In the data rows, the value 128 means zero.
Each row below has a hidden score, from 0 to 40, with 20 about the middle. What is it? The score is a weighted sum of the row's numbers plus the product of two more (or one squared), each taken from its middle value.
[123 119 138 130 141 115 135 130 123 125 115 124 128 130 143 137 130 132 121 132 126 140 132 129] ~ 19
[120 150 145 109 146 192 158 103 141 129 117 160 157 118 123 147  75 129 108 115 166 151 136 117] ~ 19
[128 113 134 141 145 116 141 132 127 125 118 102 130 152 111 149 133 112 117 145 111 130 142 131] ~ 23
[142  80 153 169 154 100 122 123 118 117 120  90 109 152 114 146 139 126 141 136 116 133 116 136] ~ 24
[121 141 119 153 114 109 106 150 151  86 148 102 116 105 106 144 142  98 141 129 139  99 120 127] ~ 18
[100 159 139 116 131 158 146 110 127 123 136 156 153  97 125 140  94 124 120 110 149 148 125 114] ~ 19
[153 133  94  68 108 137 160 125 135 191  85 186 123 150 175  78 145 171 106 126  98 158 160 130] ~ 23
[105  90 159 146 155 115 148 103  82 136  93 108 109 133 147 141  99 153 110 141  97 176  97 132] ~ 19
[138 122 121 125 120  98 150 157 154 132 114 102 122 135 112 138 153 132 101 143 102 126 156 137] ~ 21
[110 109 159 160 153 131 106  97  99  91 156 105 125 102 126 149 123 107 153 115 150 114  96 138] ~ 10
[162  89 153 112 219 181 172  66 155 134 102 160 171 179  68 175  70 155  95  96 169 131 141 138] ~ 25
[125 120 130 134 107 134 108 119  87 136 145 128 116 116 135 107 117 126 171 118 135 136 110 117] ~ 22
[173 122 114  89 129 183  89  73  78 126 156 203 115 114 128  97  71 133 188  64 174 138  67  97] ~ 34
[ 85 119 148 167 125  95  77 134  92  92 176  97 100  94 133 115 146  89 162 129 130  98  85 117] ~ 7
[167 114  95  98 118 128 143 138 144 143 107 144 134 173 120 112 150 154 111 135 113 120 159 137] ~ 28
[128 174  98 105  93 144 110 135 147 131 145 161 132 112 140 100 141 118 145 133 144 103 130 121] ~ 23
[106 109 149 130 140 123 137 112  98 125 130 114 116 114 134 136 112 144 125 135 122 144 109 125] ~ 13
[120  97 127 145 140 100 147 153 143 121 112  99 122 142 106 142 137 134 123 136 111 123 139 131] ~ 16
[128 185  58  81  31 115 118 179 145 174 110 166 106 109 207  63 168 133 112 153  91 174 162  98] ~ 27
[143 149  85  79 116 138 162 152 147 180 102 157 137 155 148 103 140 159  97 149 104 149 169 122] ~ 26
[126 123 128 114 123 119 143 136 118 146  93 124 114 142 153 117 135 154 107 146 101 161 136 120] ~ 20
[ 86 124 155 143 142 147 167 114 115 116  96 123 139 120 131 162 102 145 101 147 123 172 131 121] ~ 14
[115 108 127 121 124 105 140 131 101 137  97 104 108 130 150 133 120 152 116 137 100 169 114 101] ~ 15
[ 96 168 111 101  62 134 100 141  85 142 141 150 110  92 198  72 132 120 157 128 120 155 107 115] ~ 18
[126 154 118 150 124 120 143 154 166 108 131 112 148 135  88 159 138 117 127 125 142 102 166 141] ~ 21
[ 75 165 140 182  90  88  89 158 104  56 178  82 115  74 132 147 139  86 151 122 149  92  99 120] ~ 5
[ 96 134 137 184  98  78  65 155  91  77 190  76 106  82 138 118 154  75 181 126 114  92  89 115] ~ 8
[101 151 131 125  90 140 103 121 104 126 145 150 125  90 172 101 117 111 153 121 139 146  95 111] ~ 16
[ 89 174 132 160 130 131 144 136 142  79 148 114 153  95 103 173 107  99 127 119 146 121 124 122] ~ 18
[109 182 117 119 121 165 156 141 166 107 129 152 178  98 104 159 106 116 115 122 157 127 164 122] ~ 20
[123 135 139 142 125 124 120 121 107 108 149 126 131 111 117 126 119 120 132 128 144 112 120 114] ~ 16
[152 119 121 109 144 142 138  94 144 148 121 152 135 140 121 118 119 143 113 147 127 131 142 137] ~ 35
[153 121  96 152 104  65  94 164 133 100 134  71 109 123 110 129 176 106 146 140 130  88 117 120] ~ 20
[165  99 131 107 159 139 142  87 133 156 105 161 118 163 132 107 118 157 100 104 118 137 139 135] ~ 26
[ 59 115 236 198 162 163 119 112  88 156 181 100 144 117 180 100 159 105 123 146 162 133 145 189] ~ 4
[ 66 153 160 181  91 106  96 164  95 106 175  82 112  87 161 118 155  87 158 153 140 125  96 138] ~ 14
[148 101 133 127 139 130  90 109  99 127 162 132 105 119 139  97 139 128 153 112 133 108  79 133] ~ 18
[ 77 175 137 127  96 150 114 124  83  87 150 132 130  60 145 145  97 104 159 103 153 154  82  84] ~ 13
[165  88 119 152 168  90 143 129 180 106 109  79 138 162  74 178 140 127 100 143 107 108 152 134] ~ 22
[149 139 101 104  95 119 151 147 144 148  99 108 115 149 146 115 152 147 109 152  99 142 163 123] ~ 21
[152 168  98 122 107 158 110 139 174 126 155 162 157 132 108 123 151  92 139 120 154  87 152 135] ~ 31
[103 168 124 151  86 111  96 147 121 100 161 112 120  94 138 126 149  97 155 130 145 108 106 122] ~ 15
[155 117 105  86 122 132 168 134 133 180  91 152 122 155 153 113 140 168  94 140 106 173 157 117] ~ 27
[ 80  61 255 236 190 110 112 123  78 161 196  52 109 159 172  96 216 116 122 183 142  99 156 228] ~ 4
[110 129 145 155 129 131 110 122 115 107 143 127 129 105 131 137 114 115 138 117 137 129 102 121] ~ 14
[159 124 117 145 165  98 145 157 201 117 119  99 150 156  57 163 147 115 104 130 113  70 167 149] ~ 19
[151  96 116 128 117 116 103 139 119 169 138 137 103 173 141  81 176 143 137 139 101 114 131 136] ~ 23
[146  73 144 131 139 106 119 129 123 172 140 116 101 175 153  81 181 165 127 144 102 122 152 149] ~ 13
[121 168  84 104  67 103 165 182 164 147  94 130 124 124 153 120 151 134  84 150  87 161 177 126] ~ 26
[120 127 126 101 157 154 183 126 147 150  82 126 152 145 105 154 110 160  83 132 107 165 162 136] ~ 21
[124  93 208 229 150 112  52 129 108 137 238  72 122 136 147  77 209  76 186 152 172  58 142 204] ~ 17
[160  80 132 120 170 108 133 134 138 149 111 107 104 177 101 141 145 149 107 135 110 114 136 136] ~ 19
[ 99 123 137 118 145 130 168 112 105 118  99 126 138 121 133 138  88 151 113 133 111 178 128 112] ~ 22
[ 93 149 140 114 172 205 178  85 132 106 103 151 186 114 100 183  50 136 100 121 165 169 137 120] ~ 21
[126 175 101 102 111 170 146 140 167 124 124 162 160 113 113 138 102 124 125 114 146 145 144 123] ~ 30
[136 118 118 148 127  88 139 155 145 118 106  84 120 148 124 144 153 118 116 132 102 117 142 129] ~ 15
[103 147 136 106 115 149 101 120  79 134 156 149 117  90 186  91 133 138 159 128 145 154  97 114] ~ 16
[ 89 123 136 144 111 118 108 123  77 129 150 131 107  98 162 110 132 127 148 128 134 146  93 105] ~ 11
[168 113  50  65 116  77 137 138 128  99  40 108  87 132  85 170  86 142 123 117  93 148  79  68] ~ 28
[152 164 100 107 104 170 122 135 164 142 142 167 148 118 130 100 145 110 134 117 166 100 159 136] ~ 27
[ 93 157 138 148 100 140  91 125 101 108 166 129 131  85 152 131 117 101 169 119 141 133  91 120] ~ 15
[120 129 122 125 125 114 154 142 142 132 115 102 131 162 136 143 141 133  89 146 103 135 155 135] ~ 15
[156 144  90  87 116 128 129 153 176 124 129 140 138 133  87 142 133 133 115 115 139  97 154 125] ~ 21
[101 109 129 136 122  95 127 149  94 128 102  91 106 112 149 144 126 139 113 163  92 169 107 116] ~ 17
[ 68 124 154 117 157 137 179  81  86 115  84 136 138  98 146 152  55 156 100 122 128 220 100 109] ~ 32
[125 161  88 113  90 103  87 138 107  66 127 116  89  85 115 161  83  95 190 102 130 134  47  77] ~ 32
[149  78 144 141 151 108 127 124 114 153  99 103  74 157 132 116 146 158 113 145  98 139 124 129] ~ 18
[ 75 154 183 190 123 141 101 142 125  91 192 103 142  98 141 123 159  90 153 139 171  95 129 168] ~ 10
[147  79 184 152 225 176 131  71 141 109 154 126 166 141  43 171  95 132 141  95 180  95 111 180] ~ 27
[138  73 144 192  87  48  19 154  29  98 194  62  40 118 178  79 189  94 210 147  91  90  50 123] ~ 12
[142  75 148 113 171 124 152  95  91 151 104 125 116 156 135 123 112 172 128 121 106 169 114 135] ~ 28
[146 103 115  98 131 123 144 109 122 159 102 145 115 144 136 118 120 157 118 119 104 151 125 126] ~ 22
[111 137 132 142 124 137 116 132 122 109 139 118 132 124 115 129 122 110 145 109 139 122 111 116] ~ 16
[172  53 110 129 149  86 116 126  91 159 111  99  80 179 126 104 168 160 130 129  88 121 120 138] ~ 19
[135 152 134 117 155 174 140 116 170 111 138 151 178 136  72 167 102 117 105 119 177 100 162 141] ~ 23
[134 135 111 122 115 109 163 162 161 127  93 118 132 132 119 145 146 132  90 145  96 129 165 127] ~ 17
[174  83  98 140 116  60  97 163 110 163 127  87  67 174 151  84 205 132 137 147  75  97 135 138] ~ 18
[111 158 137 134 106 176 101 108 118 108 151 142 105  83 120 127  94 106 144 121 166 120  96 115] ~ 21
[129 106 143 135 162 115 141 117 130 131  98 114 128 154  98 147 121 143 118 123  84 135 128 123] ~ 19
[138 109 147 145 140 120 155 134 143 140 121 110 130 144 124 135 140 137 108 159 108 130 160 157] ~ 25
[134 106 118 122 136  88 151 163 129 124  94 110 118 125 129 140 120 145 128 139 102 147 126 113] ~ 21
[127 139 134 126 123 151 114 115 120 126 137 145 127 113 131 123 121 119 141 115 148 130 119 125] ~ 20
[143 108 114  97 140 134 164 116 139 160  82 152 139 169 124 123 130 162  90 130 113 145 156 146] ~ 23
[147 127 114 131 116 121  96 134 125 127 148 129 104 124 128 105 148 114 151 128 136 101 120 131] ~ 22
[158 119  69  82 109 113 129 118 112 146  79 156  90 130 136 122  92 156 124 102  83 164  89  82] ~ 27
[136  98  87  93 121  69 134 143 102 102  73  95  85 119 111 158 102 149 119 125  78 157  78  81] ~ 19
[128 151 115 134 122 102 122 150 145 105 137  99 129 131 116 137 158 118 129 140 126 103 137 130] ~ 18
[116 104 154 133 142 138 116  81  69 119 127 132 116 114 139 165  97 139 139 129 125 166  81 113] ~ 18
[117 134 129 138 127 120 139 134 132 127 132 112 124 142 116 139 132 112 119 133 126 121 145 123] ~ 19
[223 140  92  82 114 143 163 141 193 181  92 181 154 177 121 100 144 155  88 128 114 111 190 144] ~ 35
[176 130  93  86 116 131 100 115 106 152 121 169 104 119 132  99 110 133 159  85 132 127 102 114] ~ 34
[ 66 195 131 115 131 172 177 133 131  87  98 146 191  85 106 205  57 115  88 133 161 166 139 108] ~ 17
[127  97 139 135 144  84 137 130 110 156 130 108 108 155 150 107 169 136 127 147 106 126 140 150] ~ 21
[121 156  83 105  91 100 113 140 115  79 119 130  98  90 121 152 101 109 151 110 127 134 104  85] ~ 26
[114 124 123 133 130 140 147 151 124 134 104 104 122 130 144 132 143 139 112 144  98 137 138 120] ~ 7
[112 139 150 136 125 143 100 109 101  98 171 143 136  94 131 140  94 106 164  99 169 111  90 117] ~ 12
[190 142  70  61 102 175 101  91 123 131 125 200 117 121 119 111  80 141 153  75 148 133  84  85] ~ 30
[135 123 104  87 109 127 157 136 131 167  85 149 134 145 152 104 129 156 105 150 103 175 147 122] ~ 31
[124 112 146 111 138 137 141 114 102 163 111 144 122 132 148 111 122 147 117 135 120 158 117 132] ~ 22
[101 144 131 164 111  95 110 144 125  87 152  98 128  98 131 147 138 100 142 138 115 116 116 123] ~ 13
[164 116 136  98 165 160 172 113 180 173  96 161 162 183 110 138 134 161  81 126 120 118 185 160] ~ 17
[132 162 132 103 131 186 145 102 158 137 132 180 165 128 121 140  88 132 117 101 167 126 149 122] ~ 17
[140 150 103 119 116  96 174 160 182 134  84 115 151 141 106 165 139 130  78 141 104 133 187 136] ~ 24
[138 148 102 147 100 106 105 156 165 103 149 123 127 122 115 130 151 109 133 132 126  89 135 128] ~ 19
[184 125 105 114 143 124 147 144 201 154 111 139 141 166  90 131 155 128  96 133 126  83 192 143] ~ 22
[173 109  70  83  62  85 109 155  88 205  97 150  62 149 223  20 189 161 127 154  54 164 133 119] ~ 27
[118 152 118 147  99 129 102 145 139  97 166 120 141  94 118 138 138  92 142 134 146 103 122 117] ~ 25
[133 101 148 118 151 124 147 100 103 156 103 143  89 131 135 125 113 157 117 116 116 168 123 119] ~ 39
[ 51 156 219 224 150 148 104 149 167 115 213  89 175 109 138 112 188  68 126 162 186  70 187 214] ~ 6
[ 65 166 230 206 156 180 119 144 167 138 225 111 189 129 147  97 198  81 121 174 196  58 216 228] ~ 9
[151 153 102 119 114 157 114 134 169 131 141 156 148 133 101 124 133 118 138 118 147  96 143 136] ~ 29
[131 114 126 135 140 105 156 142 138 119  88  90 130 145 104 166 122 157  90 139 106 138 141 131] ~ 14
[129 105 140 139 143 120 142 124 109 146 111 103 130 142 135 140 108 144 101 135 115 138 128 131] ~ 11
[ 97 143 137 115 106 158 104 114  84 130 141 163 112  95 175  99 107 126 157 107 133 166  84 107] ~ 20
[127 155 127 110 151 160 157 114 167 141 123 162 167 121 105 147 112 131 104 121 150 119 152 139] ~ 20
[144 109 134 128 142 128 136 129 124 134 126 128 128 144 139  93 138 136 119 129 125 116 133 132] ~ 17
[144 157  89  76  87 136  91 131 115  95 131 175 120  99 118 121 101 104 155 102 136 114 105  90] ~ 23
[135 131 104 118 104 110 145 153 131 159  81 128 111 137 152 104 132 152 107 138  93 156 140 123] ~ 22
[158  80 159 181 175  88 102 118  98 110 169  69 102 142  88 159 142 127 138 137 112 105 122 137] ~ 25
[145  66 188 116 210 146 155  69 106 144 106 114 137 157 106 153 115 164 114 130 122 153 108 135] ~ 17
[ 78 136 148 165 118 136  95 124 104 101 165 116 120  98 126 130 124  97 172 128 143 119 111 123] ~ 14
[152 107 101  96 137 104 130 131 107 109  92 119  85 117 132 146  99 152 127 121  95 158  92  77] ~ 23
[145 110 118 102 155 120 149 121 117 147 100 130 121 140 132 117 125 157 110 124 113 147 130 115] ~ 21
[167 108 125  88 156 141 161 106 148 176  89 161 150 167 121 120 119 166  83 126 128 150 157 118] ~ 23
[ 99 194 133 106 120 197 153 116 140 104 140 193 198  74 102 162  40 110 126  97 178 152 104  91] ~ 27
[132 132 105 106  90 110 149 150 123 155  90 132 115 130 158 113 146 147 107 150  85 156 145 120] ~ 20
[198  69 115 122 155 112 132 127 139 180 112 120 116 192 130  84 184 160 114 147 105 102 158 152] ~ 28
[115 171  74 125  11  85  46 190 116 130 156 126  84  75 201  60 161 100 154 142 104 140 114  84] ~ 16
[126 189 117 114 106 158 142 152 188 113 134 142 182 121  96 150 115 105 115 134 158  95 180 138] ~ 24
[164 139  78  80 114 141 114 104 116 135 122 173 133 119 110 104 100 158 143  88 139 122 106  97] ~ 23
[118 180  92 133  80 130 102 151 144  92 155 143 141  97 136 118 126  82 161 123 154 107 124 121] ~ 27
[ 42 154 197 159 161 160 183 110 136 121 121 105 174 103 139 179 104 121  87 157 156 167 159 158] ~ 10
[157 107 126  72 177 178 164  87 129 182  98 187 138 161 139 108 106 176 109 125 138 168 139 120] ~ 29
[147 117 134 160 141 119 115 129 140 105 138 108 132 131  91 146 126 118 146 124 139  95 124 133] ~ 20
[ 48 186 139 140 136 165 156 140 160  74 130 114 182  84  74 211  73 107 109 125 182 133 141 118] ~ 11
[113  95 142 134 140 100 150 124  80 124  90  89 110 138 128 152 137 149 114 148 101 158 129 116] ~ 14
[125  90 198 158 219 176 101  61 106  92 180 139 153 129  65 175  70 122 164  76 196  87  74 142] ~ 13
[174 156  88  96 112 168 111 114 172 129 134 182 158 133  98 117 106 116 160  98 160  84 132 111] ~ 31
[ 67 151 167 110 166 198 206  78 120 143  80 161 178 116 133 170  56 154  73 129 117 199 148 137] ~ 15
[128  72 209 182 174 127 142 109 110 184 152 102 121 183 158  81 189 143 116 159 123 121 165 195] ~ 17
[105 161 146  88 157 177 209  98 143 130  84 157 174 115 122 180  53 160  79 125 154 192 158 127] ~ 31
[133 129 119 125 114 121 120 132 121 127 134 115  54 111 143 121 139 125 136 131 128 137 122 120] ~ 29
[154 112 113  98 140 141 133  88 122 146 102 159 123 144 111 118  95 148 129 107 127 143 134 138] ~ 32
[140 135 158 178 123 122  96 164 137 148 209 115 139 146 147  68 229  93 150 152 157  44 167 194] ~ 21
[ 92 139 144 123 142 148 171 124 107 113  98 119 132 100 134 158  82 144 101 141 123 188 112 106] ~ 21
[135 102 144 123 158 123 143 111 124 131 105 118 120 133 117 144 120 148 121 125 114 141 118 129] ~ 18
[132 131  96 139 113  66 143 170 144 107 101  84 120 130 114 143 158 124 116 158  97 107 142 113] ~ 16
[143 121 109 107 133 120 163 132 154 140  88 145 126 166 119 129 140 156 109 141  99 131 145 130] ~ 23
[147 102 132 140 179 131 173 129 190  98  93  98 161 157  54 199 111 137  75 127 135 104 181 125] ~ 10
[ 99 127 164 141 157 151 180 124 143 154 111 130 158 146 136 142 124 142  90 153 122 150 168 153] ~ 16
[161 103  98 125  92  80  57 146  77 108 144 117  68 113 154 100 142 114 189 115 106 111  48  90] ~ 18
[111 144 102 105  91 130 101 110  74 103 124 151 106 105 152 128  77 125 162  90 113 153  54  71] ~ 16
[132 164 125 152 106 148  87 123 144  95 171 126 149  88 113 122 139  91 159 114 177  81 125 126] ~ 19
[144 134  51  79  98  98 151 144 131 104  54 130 106 115 119 186  72 149 112 111  75 177  86  64] ~ 23
[154  97 138 176 158  97  91 137 160  94 162  78 127 147  67 173 152 107 148 131 144  80 136 153] ~ 23
[ 45 208 151 132 125 190 153 117 136  85 139 160 196  50 101 193  52 103 124  96 192 140 120 112] ~ 7
[ 99  90 173 156 172 133 109  93  71 101 148 101 114 119 106 155  99 124 156 113 129 135  73 124] ~ 14
[143 102 140 104 158 150 148 102 113 168 110 158 134 155 132 118 116 169 110 128 120 157 129 135] ~ 24
[106 145 122 142 115 100 115 144 131 112 122 109 123 119 143 127 149 129 120 158 109 135 141 129] ~ 17
[145  85 151 155 130 106  53 117  68 112 156 113  93 126 128  90 153 101 190 120 117  97  62 123] ~ 21
[ 61 184 155 154 160 155 185 117 197  50 124 101 205  85  38 242  65  94  92 131 176 117 166 122] ~ 13
[182  83 105 136 118  85 132 154 148 146 101 113 129 175 122 104 177 145 120 143  87 103 156 139] ~ 28
[145  47 182 197 192  83  68 117  99  81 177  54 102 150  71 155 155 101 180 119 138  61  75 149] ~ 11
[119 174 124 137 107 140  92 136 141 110 169 146 139 101 118 114 117 111 156 118 162 100 114 139] ~ 24
[ 65 124 183 144 159 133 180 115 104 127  91 106 143 110 147 179  87 154  83 148 115 194 128 130] ~ 16
[149 103 123 142 101  89 126 152 132 134 121  83  96 159 127 120 169 134 117 149 101 111 140 144] ~ 19
[159 168  99 116 117 164 122 124 185 131 153 167 155 140  99 132 136 112 133 107 177  79 175 147] ~ 23
[176 150  59 109 101 107 100 163 178 118 140 128 126 139 102 117 165 103 152 130 134  68 151 118] ~ 30
[164 133  92  79 122 145 153 134 154 168  98 173 122 155 136 102 136 152 103 130 122 138 171 129] ~ 28
[161 114 101 157 109  87 124 171 162 119 124  79 105 156 101 144 195 122 114 159  94  94 152 143] ~ 26
[110 143 153 152 177 151 150 120 181  80 132 108 177 124  59 208  90 109 127 113 165  95 146 132] ~ 10
[ 71 156 146 153 132 141 110 137 119  77 132 111 136  98 105 166  98  95 142 122 158 121 109 113] ~ 11
[182 141  69  81  93 126 150 164 189 179  93 167 118 171 153  61 176 156 106 132  91 126 178 141] ~ 30
[ 98  70 198 207 223 118 113  98 109  41 161  59 140 115  44 232  92 103 149 130 172  89  69 129] ~ 8
[127 168 117 102  93 171 105 141 141 138 153 162 136 113 153 107 126 104 133 113 146 125 142 138] ~ 21
[145 129 115 107 131 130 163 148 155 156 109 143 143 159 121 126 134 144  92 127 116 130 177 145] ~ 23
[140  83 140 132 134  94 112 117 105 133 124 119  99 149 134 117 134 129 138 131 117 133 108 139] ~ 25
[121 138 147 150 137 149 108 121 125 101 156 134 144 111 110 132 105 105 158 108 168 111 106 151] ~ 25
[133 153 107 127  84 132 132 148 135 127 134 141 131 122 129 124 134 116 141 118 138 117 122 127] ~ 23
[121 146 119 116 103 133 122 134 135 122 123 132 131 128 129 115 132 124 141 126 135 120 112 123] ~ 20
[ 95 165 110 150  80 107 101 162 127  87 157 105 115  82 147 122 136  98 158 135 152 121 120 112] ~ 16
[135 156 115 129 118 154 110 123 141 119 162 142 137 125 112 120 107  98 148 116 152 106 118 127] ~ 29
[157 179  77 117  80 129 113 168 178 133 155 145 140 133 129 105 157  99 127 125 156  83 166 132] ~ 25
[136 143 114 127 136 123 165 147 186 151 108 119 151 147 100 147 149 135  90 152 128 121 182 129] ~ 22
[126 132 110  89 108 149 154 104 106 186  79 170 116 136 191  86 124 162 107 144  95 192 133 125] ~ 25
[158  61 141 147 157  91 129 115 110 130 118  83  86 166 130 125 124 141 126 129  96 120 105 132] ~ 14
[153  71 119 142 116  76 101 138  94 138 114  89  79 149 177  98 166 137 148 148  92 131 101 124] ~ 13
[137 152  99  64 107 158 178 128 140 172  92 180 138 136 163  95 125 164  98 122 118 184 157 104] ~ 27
[139 114 115 142 151  93 149 170 152 120 100  89 129 148 109 153 143 134  91 149 102 121 160 125] ~ 16
[119 148 134 133 117 141 105 119 113 113 163 139 130 112 146 115 120 110 150 120 194 122 117 137] ~ 25
[ 99 144 160 129 154 188  99  83 118  99 166 156 155  93 107 143  79 108 163  95 187 118  93 125] ~ 15
[104 176 144 163 109 140 102 149 160 119 187 124 149 111 123 121 176  87 139 138 164  76 159 165] ~ 16
[156 121 104  73 145 153 152  99 113 165  89 169 129 151 134 110 107 172 120 115 113 155 110 119] ~ 25
[ 94 137 133  83 142 175 199  86 112 156  79 171 150 127 158 140  74 176  65 134 109 219 136 106] ~ 21
[122 126 127 147 121 107 135 148 139 122 112 103 132 123 117 144 141 120 118 170 116 114 142 143] ~ 31
